In the data rows, the value 50 means zero.
Some points, one per row:
[31,43,55,51,0,28,56,65,48,53,47,77,2,36,56,33,45,20,20,38,52,30,52,50]
[67,64,45,57,99,61,54,38,56,42,50,40,77,59,59,68,63,76,80,59,45,64,67,58]
[64,63,41,49,55,53,42,58,48,41,53,85,56,39,45,61,63,49,58,49,48,35,46,57]
[57,47,50,49,55,56,61,46,38,43,61,45,31,59,47,38,47,60,39,57,55,54,60,54]
[51,62,47,44,80,57,32,49,66,56,42,67,92,61,67,68,77,71,68,42,51,46,44,72]
[44,53,49,57,47,52,35,46,62,50,54,37,57,69,56,57,46,71,66,47,40,65,43,46]
[31,53,34,42,71,46,36,54,61,35,41,91,54,57,76,63,88,31,82,34,32,39,60,91]
[60,66,32,49,95,61,44,50,62,50,41,65,84,55,54,72,75,51,77,49,52,48,57,65]
[42,71,31,46,29,33,38,93,57,57,19,99,44,31,31,60,90,0,18,41,45,3,48,74]
[50,49,46,42,17,57,75,70,47,56,44,82,8,53,34,37,40,24,21,59,55,16,34,48]
[33,60,38,40,69,53,41,48,49,51,63,50,70,41,55,61,53,26,70,50,20,56,43,52]
[83,51,57,59,64,40,66,65,43,29,57,49,35,8,30,62,69,45,31,51,81,36,62,35]
[62,32,53,31,19,52,52,39,44,53,71,37,24,60,25,10,7,30,25,52,47,46,48,21]
[32,58,34,22,70,79,23,36,70,63,53,49,69,86,72,43,69,40,84,42,14,78,27,75]
[50,36,54,46,70,59,51,35,47,37,77,0,75,59,74,59,31,73,78,47,39,87,48,39]
[56,67,54,60,82,47,39,59,56,40,29,68,69,32,64,83,89,58,63,39,58,42,64,55]
[40,51,43,50,35,52,37,54,48,53,49,46,43,61,42,40,51,36,44,35,48,60,31,53]
[35,51,31,41,63,43,15,48,66,58,42,76,76,73,74,60,77,42,75,28,26,53,44,80]
[62,67,50,69,99,45,65,59,51,41,40,93,67,15,34,85,90,48,69,57,65,25,68,58]
[52,32,73,51,20,40,60,53,49,66,48,53,29,56,39,20,12,44,24,70,54,45,48,33]
[49,45,53,41,96,60,51,40,51,24,52,5,77,50,80,82,53,91,95,52,60,69,61,30]
[38,62,19,27,31,46,13,58,63,79,29,99,62,54,48,33,92,0,34,16,29,41,31,85]
[18,21,41,18,0,62,31,43,63,70,55,41,48,99,60,8,0,29,44,44,15,73,7,34]
[43,47,69,44,55,62,58,38,46,38,57,0,54,69,69,47,17,87,73,57,46,88,46,43]
[72,60,50,59,75,64,97,56,44,34,46,52,42,20,40,77,57,63,57,74,71,12,56,35]
[53,51,59,58,92,73,78,23,34,32,72,0,65,56,47,54,22,91,97,77,39,80,73,53]
[50,50,34,26,79,71,27,29,67,50,66,32,81,74,76,54,60,73,93,47,12,70,34,57]
[55,53,51,40,79,46,36,38,66,55,38,74,63,62,73,64,72,62,59,54,52,40,60,62]
[74,70,51,65,83,56,60,52,43,27,54,33,62,12,45,75,75,71,69,54,68,49,72,48]
[60,69,35,62,90,60,27,65,65,47,19,86,76,53,55,81,99,49,73,26,69,49,27,88]
[63,39,29,29,25,51,35,39,53,55,55,73,38,84,45,11,47,39,37,41,50,23,34,46]
[44,44,36,58,46,30,35,61,61,66,37,97,45,55,46,49,70,18,42,34,46,43,49,71]
[32,44,61,55,8,27,46,71,48,63,39,88,20,51,28,27,37,6,10,49,51,46,41,54]
[65,40,76,39,68,76,83,23,41,27,67,0,43,52,56,68,4,99,72,85,67,63,61,5]
[39,60,42,38,98,57,29,19,67,49,45,51,88,74,71,73,58,74,99,51,29,64,58,68]
Then 10 other points, each followed by its number:
[45,60,49,66,35,41,45,65,51,56,38,85,47,41,45,50,64,40,41,49,46,23,61,70] 0
[29,38,57,22,22,57,25,25,51,90,49,23,42,86,58,23,17,50,22,46,46,71,24,26] 1
[50,67,50,71,61,38,63,58,52,34,43,85,39,32,38,64,65,44,45,69,47,36,81,74] 2
[59,50,58,65,48,55,73,56,33,42,53,31,45,32,24,52,37,68,41,50,67,47,52,39] 3
[73,60,64,63,75,61,82,55,32,29,45,42,47,19,45,65,51,81,52,73,82,34,66,32] 4
[40,44,51,39,15,33,40,52,62,53,52,72,35,54,35,34,31,22,40,53,35,50,43,41] 5
[73,80,26,60,99,61,55,53,66,37,42,74,87,54,48,71,79,64,84,62,37,57,72,72] 6
[82,58,65,84,81,41,69,55,33,21,49,27,67,15,43,68,50,87,55,69,85,52,86,33] 7
[42,54,60,52,35,32,33,40,48,54,48,50,42,59,60,29,50,44,36,48,49,63,60,53] 8
[35,26,50,33,28,42,26,45,60,52,56,44,47,76,77,27,37,49,47,37,42,68,38,54] 9
Which three of these numbered points are nearest to each point below, ignoring the 3 directions in which the first points spread most? Their numbers follow each, nearest first.
[38,50,58,72,25,33,51,66,56,52,35,80,29,52,55,29,66,23,31,43,54,48,59,69] > 8 0 9
[25,52,34,51,0,31,30,80,56,80,25,99,30,45,11,41,83,0,2,23,31,16,22,76] > 3 0 4
[55,50,69,75,46,43,60,44,35,39,53,27,52,56,25,36,10,73,35,69,73,58,72,33] > 7 0 8
[20,55,36,40,40,48,18,49,79,70,44,84,46,92,70,46,58,21,62,56,9,74,36,81] > 2 5 0
[29,52,44,42,56,55,38,30,58,47,59,23,83,77,88,63,45,81,93,45,23,66,52,64] > 0 9 4
[33,44,39,36,25,48,18,40,70,66,55,69,46,68,40,37,46,22,56,41,17,64,17,50] > 5 3 4
[21,20,42,27,8,42,11,39,64,75,60,39,37,99,84,29,36,40,43,24,16,74,20,53] > 9 8 4
[61,52,36,55,99,72,61,32,45,28,68,4,85,53,49,58,56,84,84,51,45,88,50,60] > 3 4 7
[35,66,23,22,83,67,24,38,67,70,40,73,92,75,77,65,80,57,87,32,27,51,31,82] > 4 3 0
[47,48,58,63,10,44,59,62,43,61,51,54,25,45,19,29,23,32,7,51,61,52,29,39] > 3 4 7
[43,33,40,51,20,31,25,58,56,57,49,76,56,56,38,25,54,16,37,33,42,37,48,62] > 7 5 0
[99,69,59,57,99,65,96,48,32,22,49,32,56,7,41,86,72,90,71,76,84,30,83,31] > 4 3 0
[63,56,52,72,99,49,64,33,42,20,56,24,76,35,47,80,62,84,76,61,70,69,83,54] > 7 8 3
[47,36,48,17,33,76,66,41,58,56,61,21,24,90,58,33,4,73,56,70,45,63,33,24] > 4 6 0
[50,68,37,68,94,38,57,61,47,21,46,99,54,17,60,79,99,39,87,34,51,26,82,88] > 2 0 5
[48,46,58,30,64,65,36,27,55,54,56,0,69,55,72,61,28,89,58,53,60,76,38,25] > 1 4 9
[44,53,64,53,63,44,46,40,55,55,42,31,46,57,59,56,49,62,47,62,55,57,55,47] > 8 1 9
[51,66,57,61,75,29,57,41,48,54,48,83,42,26,35,61,76,44,39,50,47,25,84,69] > 2 0 8
[50,64,16,41,78,64,26,40,72,56,46,68,87,90,59,44,57,53,90,49,8,63,46,77] > 6 0 2
[58,44,64,44,44,63,86,35,39,50,66,15,25,54,46,32,0,69,33,85,62,59,52,14] > 4 0 6
[73,77,32,62,89,54,53,77,52,26,44,91,75,19,39,78,93,29,83,54,42,34,62,80] > 6 5 2
[68,70,44,65,99,48,50,48,50,25,39,73,79,24,67,83,99,69,95,51,61,36,85,87] > 0 9 2
[49,57,37,55,76,43,49,51,53,38,32,75,49,48,51,66,93,39,65,42,48,49,67,77] > 2 8 9
[61,51,49,60,76,49,42,55,61,44,46,55,57,50,75,57,77,54,65,40,57,61,57,65] > 9 8 4
[56,87,27,54,99,37,24,69,70,31,26,99,95,34,63,85,99,35,94,41,40,43,60,78] > 5 6 4
[57,54,42,55,92,46,37,39,59,40,56,36,76,52,74,72,77,75,86,43,44,71,56,58] > 9 8 7
[41,51,42,33,47,56,47,43,51,65,64,41,57,49,51,44,31,25,52,50,18,66,43,35] > 5 3 4
[60,40,69,72,20,40,79,55,38,36,56,22,25,48,35,44,4,65,33,74,67,61,55,18] > 7 0 3
[48,41,37,52,55,41,28,44,53,55,54,56,68,50,54,47,63,45,55,22,46,52,57,65] > 7 9 3
[39,44,34,35,52,66,30,27,53,58,75,19,85,82,71,33,42,63,68,35,16,88,26,76] > 3 4 7
[68,64,42,64,75,57,72,50,46,29,62,43,54,39,35,63,49,64,61,66,56,51,56,41] > 6 3 5
[42,24,72,42,0,41,50,56,50,49,51,29,14,75,49,18,5,42,27,59,52,64,30,26] > 9 4 7
[44,38,64,52,46,46,45,36,46,51,53,26,46,54,58,41,31,57,47,53,53,73,55,35] > 8 9 7
[67,70,54,76,66,42,56,54,38,35,55,67,55,11,43,48,68,43,41,42,69,37,78,64] > 7 8 0
[39,31,53,19,4,71,63,34,61,72,64,26,20,93,54,17,0,53,31,70,30,64,27,23] > 4 0 6
[26,25,25,32,11,45,5,50,74,57,59,62,38,94,86,31,36,26,54,31,18,55,27,44] > 9 5 4
[59,46,69,65,57,46,57,40,48,32,54,32,43,45,52,41,49,67,57,53,68,63,65,50] > 8 9 7
[50,37,54,32,45,54,34,34,48,35,74,17,39,74,73,31,34,60,71,46,35,76,52,39] > 9 8 5
[53,55,44,63,75,44,59,48,45,44,50,72,52,37,35,52,54,38,50,57,52,51,62,62] > 2 5 6
[33,50,49,50,30,42,30,60,53,65,40,60,53,44,48,44,68,36,40,27,51,47,27,70] > 3 4 9
[54,62,44,33,82,69,43,28,56,55,50,40,64,66,60,62,58,65,72,46,45,54,39,53] > 4 3 1
[73,58,76,67,72,41,75,62,31,19,47,33,59,7,46,81,47,78,55,63,77,40,77,21] > 7 9 5
[46,45,50,52,36,35,48,63,55,56,40,79,24,43,37,46,56,10,35,55,50,33,62,53] > 5 0 2
[53,41,42,38,26,58,47,50,67,70,44,60,30,77,56,21,27,38,27,58,41,51,36,45] > 4 6 0
[33,29,52,21,32,54,29,15,49,68,59,11,32,79,64,40,31,53,41,37,42,73,34,35] > 1 9 8
[28,34,55,44,30,46,47,51,60,82,43,48,33,66,57,40,36,28,16,51,51,59,40,50] > 1 9 4
[42,58,45,56,47,39,24,67,55,54,28,86,57,45,48,51,87,34,67,38,38,44,58,83] > 0 5 7
[47,67,36,66,59,30,24,66,51,63,30,99,71,20,44,75,99,29,35,23,57,23,58,70] > 7 3 0
[43,67,54,64,83,71,69,38,30,44,59,28,69,41,36,61,40,72,63,61,47,68,55,61] > 3 0 4
[68,58,62,68,50,42,59,54,43,48,57,42,44,32,35,49,59,52,30,51,76,36,67,48] > 7 8 3
[51,56,40,56,77,47,43,48,50,43,45,40,63,55,53,62,71,57,68,36,52,63,49,65] > 3 9 4
[25,39,46,53,14,23,32,58,62,79,38,91,41,67,47,30,51,17,28,40,37,44,40,85] > 0 2 8
[67,43,78,70,56,54,83,45,26,20,55,20,41,16,27,55,40,58,40,59,74,54,59,30] > 3 7 4
[46,42,73,55,23,55,70,54,48,64,45,6,31,60,43,36,4,57,16,69,66,63,39,22] > 1 3 4
[47,50,47,53,56,55,53,43,39,61,63,14,74,49,53,42,51,69,45,40,48,58,54,57] > 3 7 4
[66,46,53,34,66,71,75,35,42,53,74,6,46,56,69,51,21,70,56,66,51,61,58,35] > 4 0 9
[42,34,66,35,0,57,61,63,44,77,50,20,24,70,38,16,0,38,2,60,58,43,14,3] > 1 4 3
[47,69,31,41,70,55,20,47,62,53,36,74,71,56,72,62,91,47,79,25,36,48,44,78] > 4 9 0
[43,49,49,34,51,50,45,38,49,76,48,55,55,40,42,46,58,33,38,41,48,48,42,50] > 1 3 4
[63,56,61,68,65,45,75,61,37,37,51,64,48,34,33,62,42,68,53,71,62,34,75,46] > 0 2 4
[75,77,47,58,98,52,67,62,47,34,43,63,67,32,50,75,87,68,63,57,79,30,63,75] > 4 3 0
[57,60,49,75,56,50,69,61,44,43,58,58,53,18,17,44,52,41,40,55,53,43,57,57] > 3 0 6
[46,39,61,34,49,57,41,21,61,67,56,21,52,85,49,31,7,56,45,62,41,74,43,29] > 1 4 5
[42,42,43,50,30,44,39,45,53,62,49,57,42,57,35,34,53,28,34,40,47,53,34,58] > 3 4 7
[40,44,42,56,2,43,39,81,63,74,30,99,31,66,31,26,67,7,14,40,39,13,36,77] > 0 4 3
[30,36,45,33,21,31,10,55,71,79,30,91,47,58,62,37,69,8,26,34,48,45,28,62] > 9 1 4
[66,51,57,55,45,61,75,67,39,22,43,58,50,29,39,47,50,53,51,60,65,33,45,44] > 4 3 0
[35,43,45,44,54,56,26,43,57,55,53,55,59,69,71,41,53,63,78,45,28,58,49,65] > 0 4 9
[58,59,65,57,70,38,45,42,44,32,31,53,66,42,58,61,64,65,67,54,65,46,74,48] > 8 7 9
[73,63,45,36,73,62,70,48,47,37,48,64,38,54,51,69,61,58,55,71,60,26,52,45] > 4 6 5
[48,47,58,55,62,50,46,37,41,62,58,36,76,46,42,58,42,72,51,49,57,49,50,48] > 3 7 4
[45,59,41,46,60,61,36,56,64,56,34,55,65,80,68,44,46,44,71,47,45,63,41,63] > 4 0 3
[70,79,44,64,57,30,63,80,47,37,32,99,44,6,22,73,92,11,31,53,64,11,56,58] > 5 4 3
[59,45,57,75,52,55,63,57,36,58,49,50,47,39,30,55,41,64,36,57,66,38,49,49] > 3 4 0
[42,49,73,48,31,31,66,42,39,55,56,60,20,32,24,32,28,9,20,59,51,46,59,29] > 5 8 2
[64,58,43,55,99,72,57,30,41,32,67,6,81,51,48,68,51,83,93,58,41,77,66,49] > 3 4 6
[64,44,51,32,74,77,58,52,53,22,56,11,83,64,64,62,39,87,97,61,45,67,45,34] > 4 3 5
[56,63,44,47,65,52,61,61,50,34,45,59,57,48,46,59,58,56,57,59,51,39,53,48] > 4 5 0
[40,59,12,52,54,44,12,63,75,82,34,99,68,60,56,62,92,9,39,26,23,22,48,89] > 0 4 3
[55,50,40,36,43,49,44,63,60,73,32,84,47,52,59,57,75,26,36,44,43,49,35,74] > 4 9 3
[53,54,72,61,33,36,68,74,40,40,34,63,45,10,40,76,44,40,43,69,67,29,60,23] > 5 0 4
[93,69,51,58,69,59,82,82,43,41,30,83,52,4,22,78,85,51,33,59,81,0,60,48] > 4 3 6
[74,72,54,60,62,58,78,69,39,38,41,70,48,14,25,74,56,58,43,70,69,21,63,36] > 4 5 0
